Where one turn sends some rows of the set: a few examples, then the rows asked
mosen: [  5  19  10  25  -9 -41   2   4 -63  32  -5   3 -47 -16 -15   4   0 -31]
lunas: [ 20  11 -21 -27 -18 -13  -7 -15  -9  21  -5  -9 -57 -60 -21  33  -7   1]
miza: [-11  24  -1  -4 -25 -17  13 -33   0 -16  -4 -20 -35  10  -1 -34 -18 -21]
deruv: [ 13  -6 -23 -31 -33  11 -10   6 -12  -8   6 -14 -35 -48 -36  11  -9 -41]
Lavit: [  4  18 -16 -40 -16 -14 -12 -18 -11  12   3   8 -44 -68 -12  21 -18  -1]
nalik: [-17  14  -6 -25 -28 -14  19 -39 -27  -7   1  -8 -32  10  -8 -34 -24 -35]
gufez: [-29  38  29  -7  -3 -15  18  13 -19  -7   7  -6  -9   4 -36 -14   9 -16]
fot: [  1  10   6  26 -11 -39   5  13 -48  22 -17  -6 -61 -13   2  10   0 -39]
Bip: [ 16  23   4  20 -22 -60   9   5 -51  22 -25 -10 -37  -9  -8   3   9 -27]
Firep: [ 16  15 -24 -18  -8 -14 -22 -15 -14  26   1  -4 -26 -62 -11  26  -1 -21]
nalu: [  3  10   3  -2 -35 -22   7 -37 -19  -4   4 -14 -35  16   7 -33 -25 -20]
gaba: [ 21   5 -17 -23 -21   4  -5   5 -11 -16  11 -24 -26 -33 -48  21   4 -38]
Fek: [-21  25  28  -1 -19  -3  17  13 -25   0  13   1  -2  12 -42 -24  -8 -15]
rafus: [  1   0  15  14 -25 -29  40  17  -8  29 -28  14 -23  -9   4 -10 -38   0]
saz: [-47   9  -9   1  20 -38  19  -7 -37  20  -7 -14 -20 -11 -14  25  -3 -10]
Kan: [-12   6   4  15 -29 -13  34  22  -7  18 -23   4 -52   4  14 -15 -41  -6]
fif: [-53   5 -15 -11   3 -30  17 -14 -53  30 -11   4 -22 -14 -21  13 -22 -20]
zet: [ 31  12 -16 -27 -31  15   1  13  -3  -3  12 -19 -14 -28 -27   0   6 -39]
Tul: [ 30  17 -20 -47 -30  -2  34  36 -32  -1  10 -12 -49 -29 -18  17   4 -19]
bof: [  0   4  -1  13 -28 -12  22  28 -29  19 -27  23 -35   7   7 -16 -44   3]
sude: [-14  29  38   0 -26 -31   9  16 -17   1 -10  -1   7   5 -34 -15   3 -12]
doniv: [ -5   1   4 -48 -31 -12  -8  -7  11  -6   4  -5 -26 -19   6  30 -28  22]
retuf: [-36   1 -14  -7  19 -31  16  -7 -48  16 -10   4   1  -5 -15  19 -14   1]
folez: [-13  24 -15 -37 -37  -7  -6  31 -16  16  -9 -18 -35 -26 -34  42   1  26]
Tunu: [ 41  25 -13 -30 -39  -3  32  42 -18  -5   3 -13 -53 -11 -16  18  -4  -7]
lamo: [-14  30 -16 -31 -35 -18  -4  43 -22  10  -9 -11 -31 -14 -24  47  -7  25]
fer: [ 14   4  -9  19 -10 -39  -4   4 -67  15 -19   3 -42  -7  -3   6  -1 -36]
puve: [-36  32  28 -22 -21 -15  10  13 -46   3   4   8 -13   9 -37 -14   0 -27]
zov: [ 38  15  -7 -39 -39  -1  27  33 -15   8   1 -15 -59 -24 -17  24   3   2]
posit: [ -2  20  -2   4 -26 -36  10   3 -68  25 -15   6 -63  -8  -6  -5  -9 -44]
Rukof: [-46  14 -18  -1   5 -34  12 -20 -46  21   1 -16  -9   0 -24  12 -11  -1]
keb: [  2  16 -19  -6 -22 -16  10 -38 -17 -13 -10  -4 -22  11   0 -37 -28 -12]
nikud: [-32   4 -18   6   6 -42  28 -13 -26  24 -20 -14   4 -16 -27  12 -14  -7]
Kina: [ 20   9 -22 -16 -12 -18 -11 -20  -6  12  -5   0 -52 -61 -13  31 -22  -7]
Lanap: [ 33  25 -25 -26 -34  -3  27  52 -26  24  -4 -10 -38 -19  -3  21   3  -8]
Giku: [-12  -3   2 -59 -42 -14 -12  10 -10   2   2  -2 -34 -25  15  32 -20  15]
dab: [-20  31 -21 -42 -34  -9  -6  33 -13  17  -3 -16  -3 -11  -9  32   0  22]
Dag: [  7   4  -9 -42 -35 -11 -12  -9   8  17  -1  -3 -25 -26  30  18 -25  13]
nos: [ -7  36  22 -10  -9 -14  10  11 -37 -12   3  10   1  11 -35 -22   6 -12]
basir: [  3  -8   2 -52 -37  -2  -3  -5  10   2   2 -13 -37 -23  -1  29 -18  19]
Zenu: [ -6   0  -3  13 -23 -17  43  18 -30  34 -12   9 -45   7   9  -9 -44   2]
pib: [-14  36 -27 -45 -50  -7   0  41 -27   4  -7 -12 -37 -19 -23  25  -5  16]
med: [-20  10  10 -10 -34 -11  35  12 -28  24 -16  24 -47   2   7 -21 -47  -9]
Lud: [ 17   1 -11 -34 -33   9  -8   6  -5  -7   7 -28 -33 -32 -46  21  10 -23]
pubib: [  7   7 -10  -2 -33 -36  25 -32 -10  -7 -15 -28 -17  12  -2 -26 -15 -23]

miza -> Kan
gaba -> doniv
puve -> nalik
Where do these go?
Tul -> Lavit
Firep -> dab
Lud -> basir
Zenu -> mosen
fer -> retuf
nikud -> sude

